Each row is where one point has got to under a steady rotation. How many steps took it there?
The counts run from 0 to 128.
[-1.55  4.62  4.36  2.59  4.27  3.93  0.59  2.04  1.82 -0.95 -1.51 -1.86
 -2.95  2.44  3.10  0.15  0.40  0.07  1.59 -3.43 -1.83  0.04  2.14  0.03
  0.41  5.39  2.47 -1.56 -4.20  0.77  2.88  0.65 -2.27 -4.19  0.18 -0.70
  1.27  1.56 -3.43  0.40 -0.71  0.59  1.23] | 97
[-2.18  1.62 -3.64  1.85  3.90  2.99 -3.84  1.10  4.02  2.24  2.49  1.10
 -2.24  1.95 -1.13 -0.81  0.96 -0.63 -1.70 -4.01  2.48  3.08  4.40  0.99
  2.31  1.55  2.06 -1.46 -0.90 -1.28  1.66  0.31  3.61 -1.10  1.64 -1.41
 -0.47  1.36 -0.19 -1.05 -0.33 -0.75  0.23] | 40
[-1.57 -4.32 -0.61 -2.50  4.48  1.89 -1.45  1.60  3.38  5.03 -0.07 -2.24
 -0.03  3.73  3.24 -0.96  3.18 -3.68 -1.08 -0.49  0.00  2.30  0.34 -0.12
  1.07  1.55  5.43 -0.38 -2.03 -3.76 -2.17 -0.19 -0.11 -6.52  1.79 -0.24
  1.04  0.28 -2.71 -0.45 -1.06  0.35 -0.81] | 36
[-0.38 -0.75  0.73 -2.14  3.01  1.94 -1.35  0.89  1.04  2.30  1.56  0.41
 -2.06 -0.46  2.77 -0.20  3.39 -0.69 -0.30  0.63 -1.77 -0.25  1.49 -0.07
  2.25  1.96  5.32 -1.55 -3.37 -2.33 -3.70  2.32 -2.10 -4.87  2.71 -2.27
  0.67  1.86 -4.56 -1.71 -3.23 -0.02  0.60] | 37
[-0.08 -1.30 -1.64 -1.74  3.98  1.62 -0.59 -2.82  3.31  3.67  2.65  2.32
 -3.62  1.18  4.23 -1.20  3.30  1.01 -3.13 -0.34  0.93  0.90  2.55  0.42
  0.02 -0.25  1.27  0.46 -0.23  0.38 -1.41  0.79  2.31 -2.85  3.42 -0.21
  1.93  2.67 -4.10 -3.14 -2.74  1.43  0.30] | 21
[-4.23 -0.65 -2.04 -0.50  1.47  2.39  2.71  2.02  4.44  2.62  2.84  3.07
 -2.76  1.07  3.41 -0.59 -1.06 -3.26  0.55 -2.69  2.01  0.14 -0.34 -0.25
  3.40  5.08  3.34 -1.31  0.99  1.15  1.45  1.42 -2.12 -4.87  2.42 -1.72
  2.01  1.45 -3.90  1.38 -1.87 -1.71 -1.83] | 24
[-2.52 -1.15  0.54  1.78  2.90  1.87 -1.83  2.08  2.19  0.70  2.38 -2.35
 -1.98  6.16 -0.43 -0.97  0.10 -3.62 -0.46 -4.47 -0.17  2.41  3.57  3.95
 -1.04  2.26  2.81 -3.20  0.01 -2.46 -0.55  0.91  1.03 -3.04  1.17 -1.27
  2.33 -1.18  0.57  0.51 -2.62  1.55  0.39] | 65
[-3.89  1.02 -1.22  0.12  1.45  1.51  0.46  0.46  3.19  3.83  0.62 -1.06
 -1.84  3.47  2.91 -2.90  0.74 -4.00 -0.95 -1.34  1.79  1.23 -0.40 -1.25
  2.71  4.55  3.82  3.26 -1.28 -1.60 -1.03  0.12  0.01 -1.79  2.50 -0.11
  2.15  3.43 -1.84 -2.28 -0.60  0.74 -2.58] | 23
[-1.01  0.57 -0.93 -1.78  3.61  3.71  6.62  2.34  1.18 -0.98 -2.59 -4.69
 -1.68  1.63  1.44  2.45  1.41 -3.86  2.65 -0.50 -2.86 -0.12  1.90 -3.60
  0.91  1.47 -1.42 -3.56 -2.70 -1.21  0.88  1.17 -3.29 -0.99  0.23 -1.42
  1.28  2.88 -6.02  3.88 -0.71  0.64  1.65] | 126
[-0.34  2.98  3.12 -0.62  0.68  1.75  2.69  2.41 -0.36 -0.28 -1.90 -1.06
  0.92  2.53  2.95 -0.24  1.33  0.96  1.60 -5.12 -0.10  1.79  2.74 -1.66
 -3.11  2.41  1.80 -1.24 -3.42  3.42  2.11 -1.89 -0.12  0.55  0.02 -2.89
 -0.98  1.56 -2.89  1.28 -0.53  1.64  4.58] | 98
[-0.77 -3.52  1.96 -2.93  1.44  1.80  0.59 -1.72  0.35  1.02  1.86 -1.25
 -3.79  3.80  2.87 -1.67  1.93  1.71 -4.15  0.30 -0.14 -1.22  0.36  0.62
  2.48  1.41  3.06  1.38 -2.91  2.79 -1.90  3.69 -0.48 -3.32  4.69 -2.90
  3.84  2.72 -6.32 -2.38 -1.05  1.54 -0.01] | 14
[-3.34  0.67 -1.26  1.77  3.95  2.40  1.59  1.68 -1.54 -1.69 -1.55  0.44
  3.28  2.20  1.99  0.99 -1.79 -0.08  1.38 -3.82 -3.37 -1.07  4.88 -0.03
 -1.25  3.44 -1.41 -3.91 -0.76  0.72  2.73 -0.64 -1.51 -2.62 -1.01 -0.68
  3.83 -2.54 -3.56  1.62  1.05 -0.37  1.51] | 108
[-1.22 -0.15  0.35  0.95  2.42  3.30 -4.50  2.41  4.01  0.52  1.00 -4.78
  0.84  6.15  1.90  0.55 -0.59 -3.15 -0.96 -3.56 -0.15 -0.36  4.73  1.07
  0.35  0.02  5.24 -0.88 -0.22 -1.94  0.26 -0.24  1.56 -4.57  2.16 -0.77
  0.69  2.15  0.52 -0.13 -2.72  1.24  0.94] | 59
[-3.57  0.54 -2.21  0.43  1.86  1.33  0.01 -1.52  4.68  1.00  5.20  4.31
 -0.18  2.09  4.26  0.09 -0.98 -0.46 -1.38 -3.71  3.61  2.93  2.02  1.66
  0.33  3.77  2.73  2.12 -0.20  0.10  2.02 -0.51  1.72 -0.61  4.93 -2.18
  2.08  2.09 -1.24 -0.85 -3.61  2.03 -1.78] | 10
[-1.02  0.71  2.75  2.08  4.05  2.82 -3.24  2.01 -2.07 -1.79 -0.39  1.11
  0.88  1.43  4.24  0.46  0.02  0.81  0.50 -5.35 -1.21  2.62  1.72 -1.32
 -0.24  0.84  2.13 -2.17 -2.19  1.78  0.59 -0.67 -1.97 -3.85 -1.91 -1.69
  1.56 -2.46 -4.01  0.91 -0.02 -0.48  1.52] | 85
[-1.49  3.54 -2.04  0.45  1.25  2.92  2.64  1.48  2.14 -1.27 -4.16 -0.87
 -1.12  1.57 -0.08 -1.55  1.60  2.56  1.90 -1.96  3.02  2.75  5.07 -1.71
 -0.57  1.10 -1.56 -3.49 -4.77  2.73  2.63  0.25  0.53 -1.10  0.71 -4.25
  2.08  2.49 -5.71  5.00 -0.58 -1.10  4.76] | 128
[ 1.71  0.56 -0.76  1.24  1.24  2.91 -2.69 -0.24  3.27  2.43 -0.45  2.82
 -1.92  1.61  2.75 -0.47  2.30  0.56 -1.99 -2.68  5.68  4.17  1.85  1.51
  1.26  1.48  3.51 -1.68 -2.17 -3.98  1.55  1.01  2.91 -1.38  2.44 -0.81
  1.31  4.92 -4.73 -0.96  0.46 -0.59  1.43] | 39
[-4.46 -1.68  3.68  2.43  2.81  4.03 -2.75  4.02  0.86 -0.12  0.07 -0.19
 -0.17  1.63  0.48  2.17 -1.82 -2.00  2.49 -5.01 -1.51  1.46  5.80  1.23
 -1.13 -0.35  2.68 -1.88 -1.42 -1.32 -0.34 -0.36 -2.94 -2.71  0.33  0.24
  1.54 -0.03 -2.92  1.55  0.49 -0.51  0.91] | 78
[-1.16  6.18  0.49  1.79  2.63  1.47  0.47  3.22  0.58 -3.25 -3.15  1.49
 -2.96  3.90  0.89  0.86  2.39  0.41 -0.45 -4.11  2.78  1.53  2.88 -1.91
 -0.24  3.08 -0.59 -1.17 -3.72  1.37  1.85 -0.44 -0.20  1.58  0.35 -2.63
 -3.28  3.17 -1.16  1.16 -0.30  1.80  3.06] | 105
[ 0.36  1.01  0.33 -1.14  2.48  2.59  0.98  0.89 -2.12 -1.19 -4.16  0.42
  1.27  2.35  2.19  0.19  0.63 -0.22  0.12 -2.26  0.73  3.07  6.15 -0.53
 -3.66  1.07 -1.00 -0.97 -4.47  1.79  1.18  0.44 -0.12 -0.11  1.58 -2.62
  2.26 -1.30 -4.60  0.14  0.03  0.93  2.77] | 116
[-2.46  1.38  3.97  1.75  2.54  0.90  3.22  2.58  1.56 -0.71  0.06 -3.59
  0.13  5.88  3.97 -1.60  1.49 -1.78  1.93 -3.38 -3.73  0.52  1.74 -1.46
 -0.99  3.86  1.54 -1.35 -5.08  0.83  0.10  0.67 -2.76 -4.19 -0.42  0.38
  2.74 -0.73 -4.23  0.10  0.06  1.21  0.90] | 96
[ 0.78 -1.46  3.32  0.77  4.06  3.15 -0.31  1.67 -3.16 -1.04 -0.42  2.08
 -1.15  4.38  1.32  0.04  2.29  0.60  1.37 -5.61 -1.14  4.67  2.83  0.59
 -2.91 -0.52  1.11 -1.50 -3.49  0.66  1.59  0.79 -1.99 -5.78 -0.57  0.21
  1.81 -2.36 -4.20 -1.54  1.24 -0.06  2.46] | 79
[-4.03 -3.27 -2.86 -1.69  2.75  1.36  0.05 -2.83  4.50  1.84  4.47  2.20
 -2.28  3.93  3.50 -2.32  0.50 -4.48 -2.86  0.21  1.75  2.52  0.69  1.64
 -1.28  3.39  1.69  0.97 -1.90 -2.90 -0.27  0.55  3.29 -2.06  0.35  1.47
  2.59 -1.78 -3.05 -1.63  1.70  2.23  1.42] | 5
[-3.54  0.49  2.82  3.20  2.01  1.92 -3.06  2.58  3.12 -1.24  2.75  0.53
  0.35  3.47  1.67 -0.20 -0.83 -2.61  2.63 -7.68 -1.59  1.81  3.25 -0.21
  0.06  2.70  2.23  0.95 -0.81 -0.43  2.91 -1.80 -2.45 -1.10  0.08  1.03
  1.00 -1.28  1.25  0.89 -0.95  2.01  0.70] | 77
[-2.24 -1.61  0.46 -1.64 -0.34  3.63  1.89  0.10  1.01  3.36  2.79  0.85
 -1.49  2.30  3.58 -0.66  3.30 -0.17  0.26  0.63 -2.22 -0.66 -1.38  0.75
 -0.58  2.76  2.19  1.04 -3.66 -0.01  0.13  0.81 -0.46 -3.95  2.70  0.20
  4.48  0.19 -4.80 -1.74 -2.39  1.74 -0.55] | 7
[-2.85 -1.14 -0.62 -0.72  1.37  3.63 -1.40  0.04 -0.01  3.65  3.26  4.95
 -1.51  2.05  1.06  0.14  0.05 -0.53  1.17 -3.27  0.00  3.09  1.96 -2.29
 -0.05  2.87  1.53 -1.05 -0.15  0.66  2.64  0.76 -4.02 -5.07  4.43 -3.12
  4.74  1.38 -4.83  0.34 -0.95 -1.90 -0.56] | 25
[-1.38  4.46  4.82  2.35  3.24  1.28 -4.69  3.15  4.34 -1.64  0.46 -2.62
  1.27  6.56  4.17  0.01  0.54 -1.53 -0.04 -2.89  0.03  1.06  3.06  1.69
  0.73  2.34  1.71  2.19 -1.00  2.14  2.33 -0.92  1.61 -1.48  0.89 -0.13
 -0.75  2.92  1.11 -0.03 -1.90  1.79  0.99] | 82
[-2.07  0.49  3.48 -1.71  0.38  1.35 -1.88  2.10 -1.14 -3.49 -0.66 -1.91
 -2.56  4.31  1.75  0.55  3.89  0.29  0.46 -2.99 -3.58  2.01  1.73 -0.62
 -1.48 -0.87  3.22 -3.57 -5.11  1.53 -0.06 -0.24 -1.94 -4.58  1.88 -1.31
  2.06  0.05 -0.14  0.06  0.85  2.78  1.83] | 73
[-0.86  0.36 -2.03 -1.46  3.01  1.66  2.69  1.22  2.73 -0.17 -2.24 -3.32
  0.65  4.50  1.88 -2.35  0.67 -3.44  3.48 -3.31 -1.13  0.71  3.44  0.22
  0.28  3.56 -2.60 -3.13 -0.70 -0.99 -0.06 -0.46 -0.71  1.95  1.96  1.79
 -0.32 -0.46 -3.26  1.01  0.39  3.21  2.92] | 125
[-0.14  3.21 -3.35  1.48  3.33  2.60  2.20 -2.37 -0.65 -0.96 -1.04  1.18
 -2.04  1.74  1.68  1.46 -2.13  2.94  0.71 -4.27  1.05  1.01  2.19 -1.23
 -2.57  1.08 -1.36 -1.03 -4.10  3.06  1.99  1.44 -3.32  0.35 -1.36 -4.59
  1.82  2.18 -3.40  1.62 -1.03 -1.68  3.25] | 122
[-1.17  3.86  4.99  3.65  0.89  2.52 -2.88  1.54  4.47 -0.49  0.06  0.13
  1.81  5.07  1.62 -0.57  0.51 -0.56  0.13 -3.84  1.25  3.41  6.41  0.41
  0.17  2.79  2.83 -1.52 -2.37 -0.57  2.76 -1.58 -0.26 -1.18  1.78 -0.98
 -0.53  2.24  0.98  1.07  1.44  0.64  1.31] | 76
[-2.65  0.24  2.85  2.64  4.92  3.42  0.17  2.06  2.62  0.18  1.79 -3.28
 -0.35  6.50  2.34 -0.55 -0.10 -2.94  1.91 -5.35 -3.61  1.11  2.55 -0.35
  0.38  2.57 -1.44 -1.65 -1.70 -0.26  3.38  1.13 -1.24 -4.15 -0.43  0.79
 -0.20 -2.00 -0.88 -1.80  0.50  4.17  2.59] | 95
[-2.36 -1.27 -0.52  2.42  2.17  1.26  1.95  3.02 -0.33 -2.11 -1.26  1.42
 -0.06  2.40  0.75  1.45  1.24 -1.28  1.47 -2.99  0.11  2.80  4.90 -4.38
  0.55  0.58 -1.75 -2.99 -4.25  1.60 -1.51 -0.38 -2.66 -1.60 -2.64 -3.97
  1.36  0.93 -2.71  1.90  1.94  1.05  3.12] | 115
[-4.02  2.39  2.91  1.99  2.32  2.59 -1.93  3.21  1.08 -0.21 -0.78 -2.24
  1.95  5.09  1.93 -1.06  0.22 -2.53  3.25 -6.39 -0.52  1.12  2.59 -1.68
 -0.68  3.72  3.21 -1.49 -0.55 -0.96  2.48 -0.75 -0.56 -2.30  3.91 -1.19
  0.40 -0.58  0.73  1.56 -0.46  0.47  0.95] | 83
[-1.68 -4.07 -1.09  0.46  1.66  1.37 -0.97 -1.71  2.08  3.76  2.89  3.77
 -2.53  0.35  3.61  1.67  1.02  2.10 -2.25 -3.77  0.89  4.33  2.41  0.94
 -0.47  1.69  3.01  0.23 -0.97  0.65  0.34  2.03  0.14 -2.63  4.51 -0.72
  5.39  0.06 -5.83 -0.43 -1.22 -0.91 -1.34] | 26
[-1.08  2.86 -0.07  0.96  4.33  4.07 -2.70  0.44 -0.44 -1.18 -0.67  1.29
  0.73  5.41  2.87  0.80 -0.68  2.17 -0.90 -5.11  0.06  1.91  5.96  0.09
 -1.75 -0.76 -1.14 -0.81 -3.13  3.77  0.38 -1.08  2.59  0.78 -0.90 -2.22
 -0.49 -2.07 -2.43 -1.40  2.52  1.32  5.39] | 93
[-2.73 -3.36 -0.15 -1.83  1.45 -1.82  2.99 -1.22  3.35  0.19  2.68 -0.80
 -4.28  2.63  5.59 -2.10  0.49 -4.55 -0.27  1.61 -1.04 -0.66 -0.12  1.83
  1.27  4.55  0.07  2.89  0.43 -0.73  0.34  1.64 -1.98 -4.09  3.35 -1.27
  5.11 -0.52 -3.30 -2.90 -1.65  3.95 -1.08] | 6
[-0.99  1.82  0.09 -1.24  0.71  2.70 -2.70 -0.01  3.58  0.34  1.98 -0.12
 -2.35  2.73  1.70 -1.46  2.74  0.55 -2.87 -1.45  1.15  2.19  3.77  2.09
  1.88  1.37  6.97 -1.87 -1.26 -1.03  1.30  2.02  1.68 -2.44  3.64 -2.78
  0.12  5.01 -1.79 -1.69 -3.55  0.28  2.70] | 45
[-1.54  0.47  0.35 -0.45  3.54  2.28  1.35  0.55 -0.74 -1.05 -0.91 -1.15
 -0.93  4.01  1.83  3.35 -1.36  0.40  0.37 -3.13 -1.54  3.06  1.48 -3.06
 -0.67  1.83 -0.62 -2.71 -5.10  3.50  1.45  0.57 -3.82 -2.86 -0.99 -1.62
  3.61 -1.70 -4.41  0.69  0.33 -0.30  3.56] | 109
[-3.60  3.11  1.61 -0.36  2.16  2.79 -4.84  2.73  4.24  0.87  0.83  0.34
 -2.46  4.54  0.58  0.59 -1.32 -2.00 -1.40 -3.24  3.32  1.97  3.08  1.55
  2.78  2.07  4.82 -0.43 -1.66 -3.78  2.60 -0.65  3.29 -2.28  3.54 -2.24
  0.57  4.42 -1.84 -1.41 -0.51 -1.28  2.20] | 46
